[111 168 157  78 139] : K
[147  85  85 157  85] : F
[ 82 159 155  82  82] : E
[113  83  83  83 139] : D
[144  89  99 152  99] : P
[144  89  89 144 144] : G
[ 88 164 156  80 139] : N
all D: [83]  2 3 4
all E: [159]  2
all F: [85]  2 3 5
all G: [89]  2 3
all F: [147]  1

[175 128 175 175] : V
[166 101 152 116] : T
[166 101 152 140] : C
[134 120 133 129] : R
all R: [134]  1
all V: [128]  2

[147 146 117  99 130 174 134 138 131 128 131 150 171 172 157 155 100 149
 161 131 141 118 170 125] : Q
[124 142 122 124 130 137 155 126 132 118 110 142 137 104 102 126 116 155
 112 124 138 109 116 126] : W
[125 116 135 151 115 110 154 111 129 121 147 139 140 105 143 122 139 120
  99 116 117 151 146 121] : S
[131 133 134 107 127 135 121 125 137 149 118 120 126 144 129 122 114 126
 111 132 136 118 113 116] : X
[161 113 126 151 126 118 125 127 119 128 131 147 149 106 141 124 138 124
 113 111 116 142 151 125] : Y
[153 147 115 166 128 184 150 166 120 111 156 143 140 178 166 133 130 157
 166 107 137 141 164 130] : J
[124 134 135 106 119 137 121 121 136 149 120 118 129 145 127 122 120 125
 112 133 131 124 111 117] : M
[116 112 114 120 110 127 151 136 117 144 144 113 107 161 130 152 102 128
 126 109 118 103 118 124] : Z
all Y: [127]  8
all J: [166]  4 8 15 19

[145 134 125 149 147 129 128 138 124 144 131 133 121 129 136 141 147 123
 155 140 125 137 135 137 138 151 125 147 129 141 154 124 130 134 143 138
 151 144 136 142 144 134 148 147 148 132 137 124 128 126 149 127 141 130
 143 121 118 140 127]  magod
[112 110 116 117 114 103 121 118 110 121 118 121 112 110 120 121 115 120
 119 118 101 118 122 118 117 115 105 118 128 114 115 109 117 118 113 104
 114 114 125 119 113 123 112 121 111 114 113  99 114 111 115 100 116  97
 112 112  97 114 103]  leto
[136 144  96 133 127  97 133 131 100 134 129 133  98 100 132 133 131 105
 137 143  84 129 132 131 133 140  91 134 128 131 138  93 132 134 134 105
 134 141 140 133 137 127 140 139 137 137 137  73 114  90 135  87 130  81
 140 109  76 132  86]  Fut
[133 137 135 124 127 129 132 131 124 126 126 124 135 139 129 126 128 129
 126 127 125 118 132 126 130 129 125 125 127 121 126 140 134 134 134 138
 134 131 125 133 127 126 132 129 133 124 128 124 138 136 135 134 130 146
 128 127 132 129 132]  Kado
[133 130 116 137 131 119 114 129 110 131 126 135 112 115 131 141 128 123
 130 137 101 134 129 134 133 133 105 131 132 124 134 109 130 126 131 117
 141 134 125 136 134 138 136 129 145 127 140  99 114 121 135 107 138 106
 134 121 111 135 109]  falis
[130 130 125 133 134 119 114 136 115 144 135 128 121 125 129 133 131 117
 137 137 119 134 134 129 130 129 120 134 136 134 142 109 134 129 134 117
 141 137 115 139 137 129 140 134 137 124 131 116 128 111 135 120 136 114
 125 124 111 129 121]  lem
all magod: [145]  1
all Fut: [134]  10 28 34 35 37

[132  81  93  93 101 130 132 120 122 123 124 120 136 132 129 125  99 117
 130 127 128 127 100] -> L
[132  81  93  93 101 130 132 120 122 123 124 120 136 132 129 125  99 117
 130 127 128 127  95] -> U
[138 148 141 155 130 138 132 150 106 143 132 118 115 113 124 139 150 139
 138 143 137 148 150] -> B
all B: [143]  10 20
all L: [132]  1 7 14

[143 162 162 135 135 109 151 124 162 135 135] : pulur
[117 101 110 157 140 148 152 109 107 134 137] : tet
[131 151 135 132 117 173 142 115 151 139  90] : sak
[122 128 125 130 141  86 118 138 100 121 169] : kelo
[158 164 104 124 119 110 133 132 164 130 113] : Mok
[143 109 100 130 109 109 151 125 134 135 121] : lov
[142 154 109 146 142  89 109 109 135 143 142] : Tem
all sak: [151]  2 9
all pulur: [135]  4 5 10 11
all lov: [109]  2 5 6
all Tem: [109]  3 7 8
all kelo: [100]  9
all Tem: [142]  1 5 11
all Mok: [132]  8

[111 159 116  98 111 147] = Rifa
[149 105 119 156 118 162] = gif
[103 127  85 140  94 105] = pamu
[162  98 157 122 138 145] = gitir
[ 99 133 100 105 105  99] = napok
[103 127  85 157 107 152] = tubab
[111 159 116  98 144 167] = bof
[ 93 162  96 123  99 158] = dad
all napok: [99]  1 6
all Rifa: [98]  4
all gitir: [145]  6

